Z597: [104 133 161  83]
Z704: [105 141 149 112]
Z417: [ 73 133 160 100]
Z304: [133  73 126 111]
Z927: [161  83 103 133]
Z583: [112  67 131 112]
Z80: [187 141 124 153]
Z715: [ 88 141 154 110]
rev: [133 104] -> Z597
order: [ 83 103 133 161] -> Z927
chg Z304: [133  74 126 111] -> 1, [73]
which: [ 73 133 160 100] -> Z417
rev: [149 141 105] -> Z704
which: [161  83 103 133] -> Z927
rev: [161 133 104] -> Z597

Z147: [106 169 145 139 116]
Z303: [151 114  91 117 124]
Z146: [129 146 167 123 106]
Z31: [146 111  85 122 115]
Z846: [111 142 166 134 143]
Z98: [106 145 169 139 116]
Z237: [111 146 167 133 109]
Z711: [130 148 174 119 140]
Z864: [122 115  85 146 110]
Z314: [150 114  93 116 140]
Z707: [121 108  85 139 139]
Z231: [116 109  87 143 128]
chg Z31: [146 111  86 122 115] -> 2, [85]
which: [146 111  85 122 115] -> Z31
order: [ 85 108 121 139 139] -> Z707
rev: [169 145 106] -> Z98
order: [115 122  85 111 146] -> Z31
rev: [109 133] -> Z237

Z663: [124 139 145 146 135 145 125 126 142]
Z651: [168 151  99  93 108 103 171 126  91]
Z74: [142 145 132 121 113 110 155 143 119]
Z354: [113 155 166 149 113 119 146 148 142]
Z148: [177  99 104  96 128 103 147 174 114]
Z813: [137 141 117 137 146 164 117  90 130]
Z65: [155 106 106 127 160 162 106 116 134]
Z665: [135 123 138 138 138 138 124 142 141]
Z672: [164 111 101 115 148 144 122 124 122]
chg Z663: [124 139 145 146 134 145 125 126 142] -> 4, [135]
which: [177  99 104  96 128 103 147 174 114] -> Z148
order: [114 174 147 103 128  96 104  99 177] -> Z148
which: [168 151  99  93 108 103 171 126  91] -> Z651
which: [113 155 166 149 113 119 146 148 142] -> Z354

Z509: [157 111 113 157 155 144 115 124 143 131]
Z841: [131 135 117 130 148 153 142 152 112 125]
Z177: [149 110 120 150 155 138 110 111 150 149]
Z413: [126 139 160 124 104 107 130 123 140 129]
Z482: [159 101 117 160 158 136 102 104 159 149]
Z13: [106 133 142 108 142 125 124 104 138 185]
which: [106 133 142 108 142 125 124 104 138 185] -> Z13
which: [159 101 117 160 158 136 102 104 159 149] -> Z482

Z698: [132 118 122 127 116 131]
Z59: [104 127 113 131 125 113]
Z346: [ 88 140 125 164 136 132]
Z310: [ 88 132 136 164 124 140]
Z915: [132 128 126 102 129 114]
Z546: [148 143 138 113 132 134]
Z664: [144 124 142 128 130 141]
Z391: [125 126 128 133 130 139]
Z406: [145 129 129 125 124 115]
Z996: [129 129 115 125 146 124]
order: [132 136 164 125 140  88] -> Z346
order: [125 124 115 145 129 129] -> Z406
chg Z406: [145 129 129 126 124 115] -> 3, [125]
which: [144 124 142 128 130 141] -> Z664
rev: [130 128 142] -> Z664
rev: [139 130] -> Z391
rev: [125 115] -> Z996

Z152: [115 125 124 134 137 149 145 120 102 137 115 155 178 148  83 105 146 109
 102  97 173 150 145 150 108 115 123 151 127  99 148 127  98 121 144 155
 139 159 157 118 141 118  92 150 105 124 142 156 150 113 135 129 153 158
 107 132 114 143 132 125]
Z911: [148 105 145 103 115 145 132 113 146  83 105 156 142 102  98 178 149 120
 127 121 143 157 137 115 137 150 155 115 118 123  92 125 107 114 135 158
 125 141 155 124 127 173 150 118 148 144  97 129  99 134 150 124 153 150
 139 109 151 108 159 132]
Z863: [108 103 115 143  99 127 129 115 148 141 115 142 123 131 127 162 132 102
 112 134 165 154 120 114 150 110  91 129 102 136 158 117  85 162 141 100
 110 143 125 187 126 128 174 140 119 140 111 111 115 152 154  97 108 103
  96 121 120  94 139 135]
order: [105 151 155 146 114 124 144  83 142  97 145 148  99 107 132 156 118 127
 149 118 113 127 153  92 150 135 139 120 121 115 105 150 129 137 123 143
 155 134 125 150  98 109 150 102 125 115 148 173 108 158 137 157 178 103
 145 132 141 115 159 124] -> Z911
rev: [120 154 165 134] -> Z863
rev: [153 129 135 113 150 156 142 124] -> Z152
which: [115 125 124 134 137 149 145 120 102 137 115 155 178 148  83 105 146 109
 102  97 173 150 145 150 108 115 123 151 127  99 148 127  98 121 144 155
 139 159 157 118 141 118  92 150 105 124 142 156 150 113 135 129 153 158
 107 132 114 143 132 125] -> Z152
chg Z152: [115 125 124 134 137 149 145 120 102 137 115 155 178 148  83 105 146 109
 102  97 173 150 145 150 108 115 123 152 127  99 148 127  98 121 144 155
 139 159 157 118 141 118  92 150 105 124 142 156 150 113 135 129 153 158
 107 132 114 143 132 125] -> 27, [151]
rev: [124 105 150  92 118 141 118 157 159] -> Z152
rev: [118 141 118 157] -> Z152

Z842: [158 164 128 147 128 161 139 126 128 127 128 147 135 169 167 173 135 170
 127 170 169 128 169 179 158 166 160 154 128 128 128 136 166 128 167 139
 128 174 153 155 173 153 168 126]
Z87: [128 127 160 127 132 136 143 126 128 128 127 127 127 128 153 153 127 126
 162 129 127 146 163 159 127 145 136 127 154 135 130 127 128 128 137 151
 127 159 159 145 141 127 128 128]
Z14: [146 154 126 143 127 128 126 145 141 145 129 143 142 149 135 136 140 148
 127 149 154 130 127 129 145 141 143 143 127 127 127 132 168 126 131 130
 129 127 127 138 130 149 152 144]
Z736: [164 143 128 150 127 156 137 126 127 128 128 151 141 164 138 141 139 158
 127 149 155 127 143 150 158 138 139 144 128 127 126 145 152 127 154 127
 127 151 140 132 158 137 164 134]
Z769: [128 126 159 127 133 134 142 126 128 128 127 128 127 128 149 150 127 127
 161 127 127 144 160 156 128 141 133 127 155 138 133 126 128 129 135 149
 126 157 158 142 139 127 128 128]
Z512: [127 128 161 126 163 127 131 147 166 150 174 126 130 128 127 128 131 128
 146 128 128 141 128 128 127 127 127 126 164 168 168 130 128 159 128 133
 168 128 126 126 128 126 128 144]
Z320: [128 132 165 126 154 128 127 157 162 147 166 126 129 128 129 128 131 127
 144 127 126 149 127 127 127 130 131 128 158 148 137 126 130 137 127 144
 155 127 127 136 128 136 127 137]
Z309: [132 156 132 135 128 127 127 153 147 145 136 133 136 137 139 140 136 140
 126 148 149 136 126 128 135 145 145 141 127 127 128 127 167 127 127 136
 130 126 127 143 126 152 141 139]
chg Z320: [128 132 165 126 154 128 127 157 163 147 166 126 129 128 129 128 131 127
 144 127 126 149 127 127 127 130 131 128 158 148 137 126 130 137 127 144
 155 127 127 136 128 136 127 137] -> 8, [162]
which: [127 128 161 126 163 127 131 147 166 150 174 126 130 128 127 128 131 128
 146 128 128 141 128 128 127 127 127 126 164 168 168 130 128 159 128 133
 168 128 126 126 128 126 128 144] -> Z512
chg Z512: [127 128 161 126 163 127 131 146 166 150 174 126 130 128 127 128 131 128
 146 128 128 141 128 128 127 127 127 126 164 168 168 130 128 159 128 133
 168 128 126 126 128 126 128 144] -> 7, [147]

